The rows of D fall into 4 groups, and each row is roughly a mix of its group's hidden directions; one row fits no group.
D:
[[-10   9   4  -3 -12 -12  21   5   6 -17]
 [  9   0  21 -14  -3  -5 -20   5  -2   9]
 [-11   3  -8   1  15   2  10  23   8 -13]
 [ 23  15   7 -14  -7  -1  -7  11  -4  -3]
 [ 15 -15 -12  -4 -12  -4   6   2   0 -21]
 [-16   4  -3 -11  -4  -8 -10 -26   4  -5]
 [ 20   0   4  -5   8   8  -1 -13  16 -17]
 [ 11  15  17   5   5   3  -9  16  11 -11]
 [  3   8  -5  10  -4   6   4 -24 -21  -6]
 [ 22   4  11 -13   4   5  17   7   6  10]
 [  0   5  -5  -7   2  13 -13  18  -8 -22]
 [ 12  -8   4   9  -8  -7   4  -7   1  28]
 [  3  -1  -4  17  -4 -22 -11  -4   6 -17]
 [ -5  -4 -10  15  16  16   5 -16   8  -6]
 [  1   9  13   1 -25  -2  14  12   2   7]
 [ 21  -4   3   5  -3  -7   3   3  19  19]
 [ 12   4  25 -20   7  -1   8  -4  -2   1]
 [ 14   7  12   9   2  -7 -13 -11   6  21]
 [  7  -5 -13  11   5   3  20  20  -5  -7]
 [-13   7  -3  25  -5 -11  -5  11   1  10]
 [ -3   1  -1   6  -6 -14  20  -9   5 -22]
 [  6  -1  -9   0  -4  -2  24 -10 -12 -18]
 [  5   3   3  11 -15  -6 -18  -5  -5  22]
 [ 12  14 -14   5   1  19 -10  11  -6   9]
 [  2 -22   1  23  -6  -3  -3  12  -6   4]
 [ -6   0  13 -11   9  -4  27  -8  -3 -10]
 [-21  12   6   6   8   1   2  -3 -11 -21]
 [  1  14   4  10  -8  -4   7  10  20 -19]
 [ -6 -25   4  14  -2  -2   7 -16   7   0]
 [  3 -13  -1  18   6  13 -13  -6 -16  12]
 [-12  -1 -16  15 -12  -1  10 -20   4  -6]
 [ 12  13  -6 -11  -5 -19 -18  -2   2 -10]
 [  7  -7   8  -9  20   8  -9 -11   8  17]
 [  0  -8  -2 -19  13   8 -13  -4 -11  18]
 [ -2  11  15   4   5 -14  -9  -2  21 -13]
 [-11   8  -6  24  -2  -4   1  17   8  -9]
 [ -1  11   0  14  -9  -9  12  -1  -8 -24]
 [ -1 -16   0   4  -7  -6 -24   4 -16   8]
 [-12   4   0  -6 -13 -13  17  21  -6   3]
 [-10 -10   8   5   3  -7 -12  -2  18  22]
 [-13   6 -12   7   4   9  16  12  -3 -19]
 [-22   3   9   2   3 -13   3  -4  22   4]
 [  1  -8  -2   7   4   3   0 -12 -27  16]
 [-23  14   9   8 -15   8   6   4   5   7]
 [-16  -2   5   0   7 -10  20 -20  -8  -1]
 [ 23  -5 -15 -10   6 -10  -1 -14  -2  -9]
 [  9  -4   6  10  -3 -17 -11  -8 -14 -20]
 [  0   7  -7  -7   7  16  25  -7  -6  10]
 [ 11  17  -3  -1   3 -10  -7 -17 -19  -5]
 [-11  -3   7 -10   4  -6 -29   8   3   6]
 [ -2   5 -17  10 -14   9  10  -2 -17  13]
 [ 11   0  17 -23   6   2   5 -12  -9   8]
 [  8   6  20 -14   5 -11  -5  -1 -13  16]
 [-23 -17  -5  -4  -6 -15  -6  -2 -12   2]
 [ -1   1   2  24   5 -10   0  -9 -22  -7]
 [ -8 -13  -2  20   0  14   7   6 -12  15]
 [-15  -2   4   0 -11 -13  -2 -14   1  23]
 [ 15  -3  -3   6  -6  -2  18  -3  21 -14]
 [  6   0 -16   8   5  20  -9 -19 -10  -1]
 [ 15  -2  -9 -24   4  10   1   6   7 -13]
 [  5  12  -1  16 -13  12  -3  22   8   4]
 [ -2  12  -4   4   3  13  11  -3 -27   8]
 [  4  19  -2 -13 -18  -9  -9   7  -7 -13]
 [-15   8   0 -13  -1  -2  -2  13  24  -7]
 [ 18  -7 -11  20   9   9  12   0   0   9]
 [ -3  -8 -22  -1 -12   7   2  23  -2   5]
 [ -9   2 -13  23  -2  -9   9   5  -3 -17]
 [  6 -25 -10   5 -13  -9  -1  -3 -13  -4]
 [ -5   2   3  -3  20  12  -4  22  -8 -11]
 [ 17  -5 -17   6  20   1 -14  -5  -7   2]
 [  0  -1 -18   0   9   2  14  10  -4 -24]
 [  2   8   3   9  -1 -25  -1 -12   0 -19]
 [ -1  16  11  13  12   3   4  -1   9 -22]
 [ 11  15 -14 -11   6  20  11  -3   8  -5]
 [ -6  -3  -3 -22   0  -3  -7  10  22 -10]
 [ 17  -9   3   7   9   3   3 -19 -13  15]
 [ -1   6   1  17  -2  12  20   9   4  19]
 [  2  11   9  -1 -14  -2   6  -5 -29   1]
 [ -3 -12  22  10  -1   2   7  -9 -13  15]
 [ -8  15  12  -9  11   9  14   3 -14 -13]
 [-19   4   6  10  -6  -4 -18  14   4  13]
 [  8   2   4 -15   8   7  29  -3  -1  -3]
 [ -9   3  12   3  -2   9  20  24   2   5]
 [  1  -9  20   1  21   7 -12   6 -11   5]
 [ 14  -1  10 -17 -15 -19  -6   8  -6   4]
 [  6  18 -13  15 -13  12   8  -7   3 -10]
 [-12  -4  -2  -5   2   3  16  17  22  -6]
 [  1   7 -14   9   5   6  22 -13   6  15]
 [  9  10   4  -2   7   8 -30   4  -5  -4]
 [  0 -10  27  -5 -15  -2  -4  10   3  -9]
 [ -7   2  -7  10  10  17   5  -1  -7 -25]
 [-16  20   6  14  -4  -6   2   3 -14 -11]
 [  4  12   5 -23  -7 -17   6   1  13   3]
 [ 10   1  -2   0  -6  -1 -18 -20   4 -21]
 [ -8 -20   2  20   4  12   6   0   1  15]
 [  1  13  16 -10  -7  -6   5   3 -25   1]
 [-11  -9 -18  11 -13  -4 -10  18   2   4]
 [  2  -2   0 -10  12   6  -2 -16  24 -13]
 [ -7  -4  -2  -3   9  -2 -28   4  -8 -15]
 [-10   1  -4 -16  19   1 -12 -12   2 -15]
 [ 16  -2  17 -20   6   2  14   0   8  -7]
 [ -1   5  28  -6   8 -12  14  -3   3  -6]
 [ -7   8  -5 -18  10  17  10   4  10  14]
 [  4 -18   0  -8 -12  -9 -24  -3   6   6]
 [  3   8   1  -5  12  18  -2  -2 -14  23]
 [ 12   2   6  -3   4   1  29  12  11   2]
 [ 14   0  -5   9   2  10  22 -13 -14   6]
 [-21   0   0  16  -7 -14 -16   6  -6   7]
 [  4   1  -2  20  18 -13  -4 -13 -11   5]
 [  7 -13   5   8  -7  -2 -29   7  -4  -4]
 [-20  21   3   0  -5   9  -2 -14   8   8]
 [-12  13 -12  -6  -2   1  -9  -4  -2 -27]
 [ -5 -10 -18   9  -5  -2  -1  15  22   6]
 [ -6   3 -16  -2  -6  12   6   4  13 -24]
 [  5   6   3 -26  -1  -7  -2  10  14  13]
 [ -8  22 -14 -13  11  -4  -3  -4  -4  14]
 [ -1   3  -5   8  -1  12   4  -1 -28  15]
 [  4 -10  17  -1   3 -13 -21  14   5  -2]
 [-17  12  -7 -15  10  -9 -15  10 -10   3]
 [  2 -11 -12   0  -4  16  10   5   1  25]
 [-11  -5 -21  -8  -4  12  12  11 -14  -4]
 [-10   4  14  -8  13 -13 -23  -7  -2  -2]
 [  2  -2  15  -3  20  11   3 -21  -7   5]
 [  4  -8  12  -5  23  13  -6 -10  -1  12]
 [-25   9   1  -7   7  -3 -13  14  -7   6]
 [ 21   3   2   1 -19  -4 -14  -2  -3 -15]
 [ -9   6  24  -8   2 -11  -4  -4 -15  11]
 [ 15   0   8  12  -4  -9 -10   9  22   9]
 [-21 -12   1 -13  -5  -9  15   7  -9  -8]
 [  6  -1  -2   9  -9  -1 -29  12   9   2]
 [  2  12  20 -11  10   4  16   7  -3 -12]
 [  6  -7  12   3   2  -9 -10 -11  21 -18]
 [-17  -9   8 -15  11  -9   8  19  -4   4]]

One row of each group comes first, with its name. Which group is each row after those in?
[-16  -6   7 -15  12  -7 -18  -5   2  13] => (84)
[-12   4 -16   8  15   4  -2  21 -11   1] => (125)
[-11   8   8 -12  -8   7  25   7   0  -9] => (24)
[  9   2  10 -19  -3   5   6  21  -8  13] => (37)

[ 7  9 -7  0  8  9 29  3  6  7] => (125)
[-15 -12   1   0  -2  -9  -8 -10   6 -25] => (37)
[ -6  16  12   8   0  -2 -10  11  23  -1] => (84)
[-11   3  -2   6  -5  12  -8  15  -5  25] => (84)
[-19   0   0  11  -9 -18   1  -2 -15 -14] => (84)
[-20   3   4   1 -18 -10  -1 -15   3  15] => (125)
[  2   4 -18   9  -7   7   5  23  -2  15] => (37)
[  8 -11  12   5  13  -8 -18   0  -5  18] => (24)
[ -1   0  15  -5   4  11  -1  12 -26  10] => (24)
[ 25  -7  11   6 -11  -1 -14  10  -5   0] => (125)
[-21   9  -3  -8  17   0 -15  -4  -2  13] => (125)
[ -6   5 -20   6 -16 -12  -9  -5  -9 -14] => (125)
